In the data rows, the value 128 means zero.
Some points:
184 178 157 103 161 116 151 127 164 132 159 126 113 110 88 107 125 127 72 118 90 94 89 94 144 130 190 121 107 146 138 134
115 127 101 96 100 152 78 106 157 121 157 168 137 90 102 94 122 104 103 88 128 100 134 136 159 93 142 179 150 136 111 125
107 84 86 126 112 206 85 108 136 72 164 85 160 114 9 121 131 23 157 162 57 47 161 185 87 127 147 160 202 135 198 116
138 154 149 91 143 142 124 131 110 158 160 127 138 151 114 109 160 94 159 95 76 120 112 84 155 133 139 111 165 178 105 119
130 130 117 148 191 111 160 131 93 139 88 125 142 150 181 138 152 117 163 110 102 128 116 112 148 138 131 151 164 78 51 89
101 117 136 48 78 124 159 64 182 146 156 164 135 115 126 138 168 81 107 81 166 115 129 153 177 121 223 134 161 159 171 82
95 124 117 101 83 121 134 159 134 118 96 88 141 123 70 150 105 140 133 126 107 134 115 157 92 122 124 175 114 94 122 143
64 146 154 165 115 151 173 119 179 122 135 131 168 123 128 99 199 182 117 110 121 159 110 179 150 176 127 115 99 198 136 137
67 80 77 189 113 133 112 70 136 154 95 130 143 136 153 135 144 68 100 53 171 97 113 125 167 124 198 103 163 125 157 125
87 127 113 138 205 157 104 143 116 168 122 133 118 69 144 144 160 201 133 141 133 167 83 107 49 151 68 68 160 170 111 107
86 186 175 184 169 104 135 126 147 116 90 138 145 105 177 97 114 168 181 136 163 131 124 114 141 115 153 93 125 163 126 141
108 55 119 107 121 117 149 104 167 163 153 143 96 139 107 88 135 110 96 154 99 146 93 60 146 158 93 164 144 124 136 103
80 97 58 108 98 168 96 162 207 116 133 109 153 98 157 119 159 116 137 139 132 136 165 146 146 154 176 189 143 93 169 167
171 184 117 181 53 108 159 144 179 138 110 125 156 103 67 82 109 128 104 124 104 157 160 153 108 167 108 106 144 73 108 153
137 156 102 126 163 135 98 143 120 132 155 130 93 15 131 149 137 167 107 171 132 149 132 95 81 102 82 110 105 193 80 100
103 147 151 146 121 148 139 128 108 143 103 93 129 119 153 73 138 129 107 107 118 147 122 157 127 137 103 107 95 133 104 84
94 109 173 149 170 88 93 177 79 109 111 92 115 138 149 151 129 119 140 102 150 72 99 96 131 86 74 169 128 81 135 132
130 95 185 117 114 149 154 162 170 110 180 159 131 123 106 99 104 152 85 170 75 119 83 112 112 116 157 205 146 134 150 106
128 60 117 135 116 96 70 174 154 156 107 76 94 199 196 95 153 153 99 144 174 113 72 134 206 117 137 159 102 122 133 72
122 96 58 90 133 148 142 120 168 110 102 67 131 91 52 129 183 199 127 144 174 149 67 72 69 142 68 78 91 150 138 116
140 190 93 166 138 120 176 135 161 60 139 172 154 183 156 106 65 116 148 133 98 144 118 140 126 143 145 114 79 153 129 224
96 73 153 107 80 72 102 111 72 79 125 176 111 125 139 118 173 147 125 139 88 100 86 61 194 120 112 140 127 146 154 89
184 125 108 97 112 165 153 174 96 150 172 144 123 102 139 104 166 116 94 185 126 142 144 87 173 123 145 123 167 124 156 141
165 55 81 159 155 77 91 156 124 106 98 152 156 171 115 125 151 149 153 167 96 190 195 155 97 119 115 173 100 110 103 130
248 130 99 91 39 120 103 92 126 121 156 169 160 116 131 163 38 80 119 120 152 182 82 73 83 226 98 72 115 115 106 148
145 148 126 203 118 190 131 129 166 113 78 129 130 132 179 184 87 97 150 131 84 111 161 152 91 135 104 133 177 100 99 143
72 143 153 90 174 155 154 106 136 123 125 190 111 102 118 107 181 128 100 171 120 183 131 118 113 127 105 109 105 117 127 182
120 181 138 111 161 124 121 151 79 109 130 113 113 149 86 151 116 99 114 150 143 123 92 171 177 100 115 69 145 146 152 125
109 94 133 137 107 122 182 142 143 133 125 133 98 140 86 106 140 108 137 171 99 98 186 118 135 167 88 97 120 119 113 135
99 85 141 142 171 136 75 76 133 115 144 93 152 146 173 125 101 116 111 113 185 79 227 139 143 91 177 130 160 117 132 156
117 90 157 80 116 86 146 89 41 152 79 154 123 161 168 96 130 129 119 134 149 102 75 59 194 139 119 158 128 179 106 69
131 112 199 140 109 87 135 76 131 145 169 113 155 112 116 125 146 93 116 166 128 121 122 155 131 97 137 137 132 206 120 127
108 69 119 102 99 121 108 99 38 174 110 143 115 134 196 144 121 128 71 136 145 120 94 168 164 109 119 170 85 132 157 124
72 130 114 155 124 172 150 129 46 102 103 78 122 137 103 131 78 90 132 125 145 91 134 149 118 146 156 130 127 88 107 105
170 138 119 166 139 113 137 121 102 171 134 180 147 185 110 150 165 129 142 118 149 151 181 17 113 154 129 168 150 159 164 120
120 86 123 116 129 111 83 189 130 152 73 112 129 117 162 139 111 156 100 148 177 65 98 102 155 89 95 159 105 120 145 184
148 115 159 151 126 73 157 162 192 169 116 184 62 188 114 167 163 164 148 105 123 129 161 108 126 106 79 147 111 88 189 118
155 107 122 170 156 87 154 141 123 93 125 163 161 154 126 120 113 154 100 125 158 165 114 132 127 123 94 119 157 146 165 97
137 133 101 151 215 146 134 151 112 162 100 109 124 86 134 123 76 196 137 118 127 132 82 97 105 114 127 82 111 159 139 124
127 159 164 101 116 132 155 129 210 122 131 138 104 104 81 82 131 112 140 152 115 96 112 83 147 121 71 159 157 136 151 126
119 140 157 156 121 99 108 125 70 66 166 129 47 122 75 109 71 114 149 117 164 90 129 154 154 142 161 95 127 168 65 119
171 137 145 115 141 114 204 157 121 123 129 172 121 173 153 209 180 155 116 82 166 151 154 107 110 118 62 184 129 99 128 145
101 161 115 133 149 142 128 74 159 116 148 118 98 65 75 139 131 179 68 133 116 165 125 71 138 78 119 81 129 135 107 140
107 109 125 126 93 176 127 99 119 117 163 145 201 127 87 168 145 141 133 167 145 117 129 140 140 99 159 148 120 92 153 120
126 102 151 100 101 116 105 92 117 104 126 103 139 109 106 166 169 146 149 110 102 107 117 121 134 123 199 157 119 155 117 146
153 143 158 110 169 106 93 133 110 121 99 185 136 168 122 185 151 74 115 110 131 151 122 100 118 107 142 85 123 152 115 75
84 119 115 159 102 147 127 109 74 149 111 105 147 186 139 138 120 141 185 123 160 90 123 156 83 107 162 109 124 120 84 175
148 160 170 111 174 144 71 128 134 143 97 143 106 109 101 132 134 111 188 148 193 150 124 124 115 132 172 139 118 155 101 117
129 132 171 127 135 122 186 116 184 161 129 112 136 102 97 135 117 181 69 164 121 182 149 123 146 115 159 111 150 224 116 110
169 118 121 124 92 135 161 88 141 158 163 85 108 112 130 130 134 112 146 166 120 112 149 141 91 104 101 119 119 106 152 131
106 160 160 154 141 147 51 151 92 144 124 129 110 159 154 114 112 144 141 89 113 118 131 184 129 137 85 129 89 105 149 133
171 138 92 79 137 86 160 126 103 152 104 177 86 155 74 102 173 111 107 81 99 130 116 171 175 120 70 124 126 145 98 108
112 109 117 146 157 129 93 87 135 136 172 123 152 86 156 103 131 100 151 108 149 63 120 164 141 170 158 127 152 106 148 123
161 150 92 125 121 139 186 167 119 154 176 204 137 129 86 119 113 142 155 136 137 84 126 102 147 132 147 147 122 120 109 114
122 108 111 133 101 157 151 120 146 175 179 106 99 107 76 132 148 146 96 134 97 132 132 111 113 129 174 124 132 150 169 152
166 122 107 155 192 109 139 142 107 46 82 115 68 178 165 137 136 145 102 106 142 146 145 120 108 83 134 133 127 71 118 127
106 64 80 134 123 123 79 141 144 161 98 68 154 155 177 115 115 147 137 150 110 113 128 128 119 122 75 184 139 105 157 107
96 56 89 67 111 98 137 122 141 71 125 86 73 152 223 152 148 153 62 141 149 56 97 84 170 168 67 156 125 109 193 121
154 158 103 153 158 115 144 140 100 79 160 85 134 166 115 128 120 70 135 81 169 140 133 110 136 104 136 146 88 172 70 88
177 165 148 136 71 178 108 121 121 90 91 136 132 169 122 91 96 128 142 69 95 146 141 158 65 147 139 121 106 120 98 142
93 116 127 214 100 156 108 112 164 134 146 135 104 115 114 121 182 205 126 132 100 155 118 117 96 94 164 121 134 123 124 166
128 116 95 109 122 130 145 180 138 98 185 146 115 111 143 175 56 95 109 133 91 134 163 144 73 155 101 118 91 147 127 122
186 134 118 104 131 79 207 122 138 118 117 171 101 197 181 169 182 145 119 139 81 199 193 97 163 122 56 189 85 94 114 90
115 165 141 148 151 109 163 99 161 132 164 163 101 104 130 82 139 122 124 163 131 152 95 160 150 109 152 139 126 166 146 157
152 173 114 98 145 107 131 161 68 103 118 121 138 97 149 118 102 70 138 113 117 125 93 135 95 76 177 111 109 82 158 129
150 163 138 130 187 115 103 126 118 137 136 99 172 161 117 147 157 115 97 172 146 74 127 174 114 179 127 119 114 89 103 138
42 219 153 74 151 145 112 129 149 130 140 153 130 89 165 118 137 202 89 179 176 148 96 68 52 135 77 75 128 156 131 65
165 116 146 138 137 146 161 160 102 62 73 86 105 111 129 78 124 208 108 132 96 82 198 181 72 154 80 191 145 95 171 118
159 211 119 180 85 134 131 145 128 57 118 152 168 187 104 147 63 143 200 100 96 134 100 143 134 150 133 85 109 72 77 166
86 95 84 106 116 140 109 120 116 152 120 119 121 136 143 150 101 147 134 108 161 102 164 160 145 101 164 125 178 140 105 144
158 91 129 78 146 97 167 154 133 96 131 113 162 141 156 157 36 96 169 67 108 171 94 126 75 151 129 28 135 75 96 154
113 119 140 177 166 145 101 129 122 140 116 82 105 128 90 149 82 83 136 162 116 105 155 181 113 138 127 142 78 94 131 135
169 117 141 115 73 156 129 166 106 131 112 106 152 135 189 172 59 103 191 98 95 137 150 91 86 110 112 50 105 98 108 141
155 142 149 116 138 121 138 97 103 160 93 135 151 160 134 113 66 175 101 98 151 93 65 144 148 119 123 182 143 116 125 115
115 150 157 130 156 93 142 112 110 135 146 107 80 118 114 105 134 159 165 65 154 65 141 198 124 147 149 92 146 149 94 104
90 117 93 144 104 98 108 105 182 141 177 113 182 97 181 161 175 47 88 109 167 96 134 154 162 109 181 149 142 140 119 93
155 164 141 169 54 136 165 155 145 101 158 99 140 160 141 149 117 150 187 93 78 182 185 153 103 168 140 85 154 120 156 225
119 154 116 104 119 106 102 93 109 148 147 152 179 124 106 124 129 118 100 82 110 101 173 161 192 104 141 127 139 154 140 131
97 82 146 151 143 145 98 140 109 91 104 125 138 161 204 125 152 147 121 138 117 85 88 166 181 135 132 118 113 97 144 85
143 109 124 143 115 123 130 110 101 134 96 124 131 80 102 100 151 121 98 146 64 114 134 105 107 147 174 143 94 140 206 131
130 47 128 120 132 187 121 73 162 147 160 133 176 89 117 89 135 94 99 120 172 92 163 114 186 115 162 116 100 107 128 129
190 170 151 83 89 121 155 154 176 97 129 165 134 148 83 162 99 141 159 148 76 175 197 157 170 163 159 97 130 135 168 167
113 144 101 176 171 145 127 155 141 127 74 130 128 109 171 106 127 155 171 141 162 105 120 142 45 91 82 72 129 140 110 83
163 126 145 175 154 115 163 143 136 119 130 152 97 134 146 139 144 137 179 89 143 166 131 136 168 114 77 174 121 19 145 76
180 204 106 167 55 64 131 147 172 133 137 159 165 177 102 142 72 117 128 116 108 158 178 122 121 174 174 48 113 74 122 155
168 148 133 111 176 108 143 126 69 154 136 137 110 198 131 136 155 137 88 158 117 157 102 130 144 130 131 147 146 75 96 93
117 157 154 83 98 154 117 122 92 118 178 65 133 174 64 34 125 87 96 129 87 150 126 163 130 107 147 145 184 146 130 115
71 139 85 130 158 145 152 144 114 169 112 109 130 79 153 134 155 186 97 162 166 157 112 139 54 159 94 111 106 157 105 166
Along one direction, these points spread out more than along any other. Take the direction at right angles to it along which they spread out most. Then take the direction at right angles to both along which they spread out most. Go by this last direction. For each point below, how far along it does it lie, from 0 to 99? The average is 50, and the first point in the table lies past the average. One standard deviation of the points above along it is 16.
122 96 58 90 133 148 142 120 168 110 102 67 131 91 52 129 183 199 127 144 174 149 67 72 69 142 68 78 91 150 138 116 84
86 95 84 106 116 140 109 120 116 152 120 119 121 136 143 150 101 147 134 108 161 102 164 160 145 101 164 125 178 140 105 144 39
108 55 119 107 121 117 149 104 167 163 153 143 96 139 107 88 135 110 96 154 99 146 93 60 146 158 93 164 144 124 136 103 63
120 181 138 111 161 124 121 151 79 109 130 113 113 149 86 151 116 99 114 150 143 123 92 171 177 100 115 69 145 146 152 125 50
171 137 145 115 141 114 204 157 121 123 129 172 121 173 153 209 180 155 116 82 166 151 154 107 110 118 62 184 129 99 128 145 43
84 119 115 159 102 147 127 109 74 149 111 105 147 186 139 138 120 141 185 123 160 90 123 156 83 107 162 109 124 120 84 175 31
95 124 117 101 83 121 134 159 134 118 96 88 141 123 70 150 105 140 133 126 107 134 115 157 92 122 124 175 114 94 122 143 47
163 126 145 175 154 115 163 143 136 119 130 152 97 134 146 139 144 137 179 89 143 166 131 136 168 114 77 174 121 19 145 76 29
112 109 117 146 157 129 93 87 135 136 172 123 152 86 156 103 131 100 151 108 149 63 120 164 141 170 158 127 152 106 148 123 40
248 130 99 91 39 120 103 92 126 121 156 169 160 116 131 163 38 80 119 120 152 182 82 73 83 226 98 72 115 115 106 148 56
148 160 170 111 174 144 71 128 134 143 97 143 106 109 101 132 134 111 188 148 193 150 124 124 115 132 172 139 118 155 101 117 57
140 190 93 166 138 120 176 135 161 60 139 172 154 183 156 106 65 116 148 133 98 144 118 140 126 143 145 114 79 153 129 224 49
97 82 146 151 143 145 98 140 109 91 104 125 138 161 204 125 152 147 121 138 117 85 88 166 181 135 132 118 113 97 144 85 24
87 127 113 138 205 157 104 143 116 168 122 133 118 69 144 144 160 201 133 141 133 167 83 107 49 151 68 68 160 170 111 107 81
